Small tables with named rows and columns. After each table, cells are looked up by row and column.

Nabufav.csv
,Mototo,Rol
Bek,0.619,0.296
Rolamad,0.576,0.387
Pobo,0.669,0.206
Lol,0.219,0.051
Sebodop,0.493,0.591
Zati,0.776,0.478

What is the Mototo of Lol in Nabufav? 0.219
What is the Rol of Rolamad in Nabufav? 0.387
What is the Rol of Pobo in Nabufav? 0.206
What is the Rol of Sebodop in Nabufav? 0.591
What is the Rol of Bek in Nabufav? 0.296
What is the Mototo of Pobo in Nabufav? 0.669
Row with the largest Rol: Sebodop

Rol =
,Gonebap,Fazi,Tafufom,Busa,Nanomo,Sase,Tur,Vime,Pesiv
Zim,56,113,149,86,207,119,59,119,104
Rebu,84,110,101,94,145,124,99,125,92
Botode,88,114,148,99,160,107,72,104,119
Tokub,148,132,90,97,60,113,95,106,110
Lipi,121,97,99,128,79,100,142,104,113
Bof,70,97,164,115,181,97,87,101,125
Lalamef,154,132,95,101,51,109,97,101,116
Fam,73,97,106,104,156,120,114,124,93
Kimomel,59,83,147,122,182,101,114,109,114
Bizir,95,98,142,121,136,96,106,98,125
Pipufiz,155,104,82,132,27,97,152,98,118
Kudiva,87,111,100,94,141,124,98,125,92
Kilanu,81,92,146,123,153,96,109,101,122
Roli,147,127,63,97,48,121,116,117,95

Botode, Fazi -> 114
Botode, Sase -> 107
Zim, Pesiv -> 104
Rebu, Tur -> 99
Kimomel, Busa -> 122
Bizir, Tafufom -> 142
Botode, Busa -> 99
Kilanu, Tur -> 109
Fam, Gonebap -> 73
Zim, Sase -> 119
Zim, Gonebap -> 56
Kilanu, Sase -> 96
Rebu, Gonebap -> 84
Bizir, Fazi -> 98
Roli, Vime -> 117
Rebu, Fazi -> 110
Kilanu, Vime -> 101
Which row has the largest Tur? Pipufiz

Table Bas
         Gifoteb  Pitari  Nevotu  Vabag  Dafesir  Lesazan    Mem  Dufim  Dekep
Tig        4.065   4.870   4.000  4.098    4.555    4.798  6.904  3.752  3.992
Dizirar    3.879   2.411   4.843  6.344    8.792    6.295  3.349  8.714  9.383
Pide       7.493   5.670   7.454  5.290    5.953    4.784  3.564  7.050  6.060
Mevuf      4.405   4.897   5.467  2.926    5.505    2.789  6.940  5.128  4.085
Bis        7.578   5.817   7.728  4.728    5.712    4.306  3.836  6.715  5.750
Lor        6.575   6.994   4.619  6.828    3.379    6.808  5.102  3.509  5.531
Tur        3.075   2.986   4.376  3.686    6.810    4.239  6.860  5.369  5.143

Pitari of Bis is 5.817
Dekep of Tig is 3.992
Dekep of Mevuf is 4.085
Dufim of Pide is 7.050
Dufim of Dizirar is 8.714
Mem of Bis is 3.836
Mem of Pide is 3.564
Nevotu of Tur is 4.376
Nevotu of Pide is 7.454
Pitari of Tig is 4.870
Dafesir of Tig is 4.555
Lesazan of Mevuf is 2.789
Dekep of Dizirar is 9.383
Nevotu of Bis is 7.728
Vabag of Tig is 4.098

Table Bem
fields: Mev, Bep, Dut, Pap, Sutenu, Tebulu, Kikili, Ritoz
Vikup: [520, 389, 876, 403, 346, 515, 217, 438]
Pobeziv: [606, 433, 866, 359, 427, 539, 306, 488]
Rosak: [607, 450, 910, 343, 403, 538, 271, 480]
Lotab: [286, 151, 460, 640, 355, 453, 348, 395]
Fodoku: [764, 437, 518, 355, 699, 566, 720, 642]
Fad: [455, 173, 177, 618, 611, 480, 721, 541]
Fogos: [814, 482, 555, 310, 721, 575, 738, 660]
Mab: [232, 131, 489, 659, 301, 442, 273, 363]

What is the Mev of Rosak in Bem?
607
What is the Mev of Fodoku in Bem?
764
What is the Kikili of Pobeziv in Bem?
306
What is the Tebulu of Rosak in Bem?
538
What is the Mev of Vikup in Bem?
520
What is the Dut of Rosak in Bem?
910
What is the Sutenu of Pobeziv in Bem?
427
What is the Bep of Vikup in Bem?
389
What is the Pap of Rosak in Bem?
343
What is the Ritoz of Lotab in Bem?
395
What is the Tebulu of Fodoku in Bem?
566
What is the Bep of Fad in Bem?
173
What is the Mev of Mab in Bem?
232
What is the Ritoz of Pobeziv in Bem?
488
What is the Sutenu of Mab in Bem?
301
What is the Dut of Lotab in Bem?
460
What is the Tebulu of Fad in Bem?
480
What is the Dut of Pobeziv in Bem?
866
What is the Tebulu of Pobeziv in Bem?
539

Table Seb
       Debo  Sifid  Pagigo  Rukaduv
Ves    3763   8332    3585     9231
Sep    2363   4527    8745     4049
Bizos  5186   9721    3169     4702
Rol    3399   3678    8781     3376

What is the Debo of Sep in Seb?
2363
What is the Debo of Bizos in Seb?
5186
What is the Pagigo of Sep in Seb?
8745
What is the Sifid of Rol in Seb?
3678
What is the Pagigo of Bizos in Seb?
3169
What is the Pagigo of Rol in Seb?
8781
What is the Rukaduv of Bizos in Seb?
4702
What is the Sifid of Ves in Seb?
8332
What is the Sifid of Sep in Seb?
4527
What is the Rukaduv of Ves in Seb?
9231
What is the Rukaduv of Sep in Seb?
4049
What is the Pagigo of Ves in Seb?
3585
What is the Debo of Ves in Seb?
3763

Table Folelo
|  | Pag | Zik | Buv | Tegifis | Fekeg | Sut |
|---|---|---|---|---|---|---|
| Zop | -0.1 | -0.1 | 0.2 | -0.1 | -0.3 | 0.2 |
| Dil | 0.5 | 0.6 | 0.0 | 0.0 | 0.2 | -0.3 |
| Ribodut | 0.2 | -0.5 | -0.1 | -0.2 | 0.0 | 0.3 |
| Soli | 0.1 | 0.2 | 0.1 | 0.2 | 0.2 | -0.7 |
| Did | 0.0 | -0.5 | 0.1 | -0.3 | -0.6 | -0.1 |
| Mit | -0.2 | 0.1 | -0.2 | 0.5 | 0.0 | 0.4 |
| Zevon | 0.0 | -0.5 | -0.1 | -0.6 | -0.4 | 0.1 |
| Pifuru | 0.1 | 0.2 | -0.2 | -0.5 | 0.0 | -0.1 |
| Bikiso | 0.1 | 0.2 | -0.1 | 0.3 | 0.4 | 0.4 |
| Rig | -0.2 | -0.2 | 0.1 | -0.4 | -0.2 | -0.5 |
| Kevak | 0.1 | 0.3 | -0.1 | 0.5 | 0.1 | 0.2 |
| Dov | 0.1 | -0.1 | -0.1 | -0.5 | -0.3 | 0.2 |
| Fidar | 0.0 | -0.7 | -0.1 | -0.3 | 0.0 | 0.2 |

What is the Fekeg of Did in Folelo? -0.6
What is the Buv of Did in Folelo? 0.1
What is the Fekeg of Mit in Folelo? 0.0
What is the Fekeg of Dov in Folelo? -0.3
What is the Fekeg of Fidar in Folelo? 0.0
What is the Zik of Rig in Folelo? -0.2
What is the Buv of Dil in Folelo? 0.0
What is the Tegifis of Kevak in Folelo? 0.5
What is the Buv of Mit in Folelo? -0.2
What is the Sut of Ribodut in Folelo? 0.3
What is the Sut of Dov in Folelo? 0.2
What is the Tegifis of Ribodut in Folelo? -0.2
What is the Zik of Bikiso in Folelo? 0.2
What is the Fekeg of Pifuru in Folelo? 0.0
What is the Fekeg of Rig in Folelo? -0.2
What is the Sut of Zevon in Folelo? 0.1
What is the Zik of Ribodut in Folelo? -0.5
Which row has the largest Fekeg? Bikiso

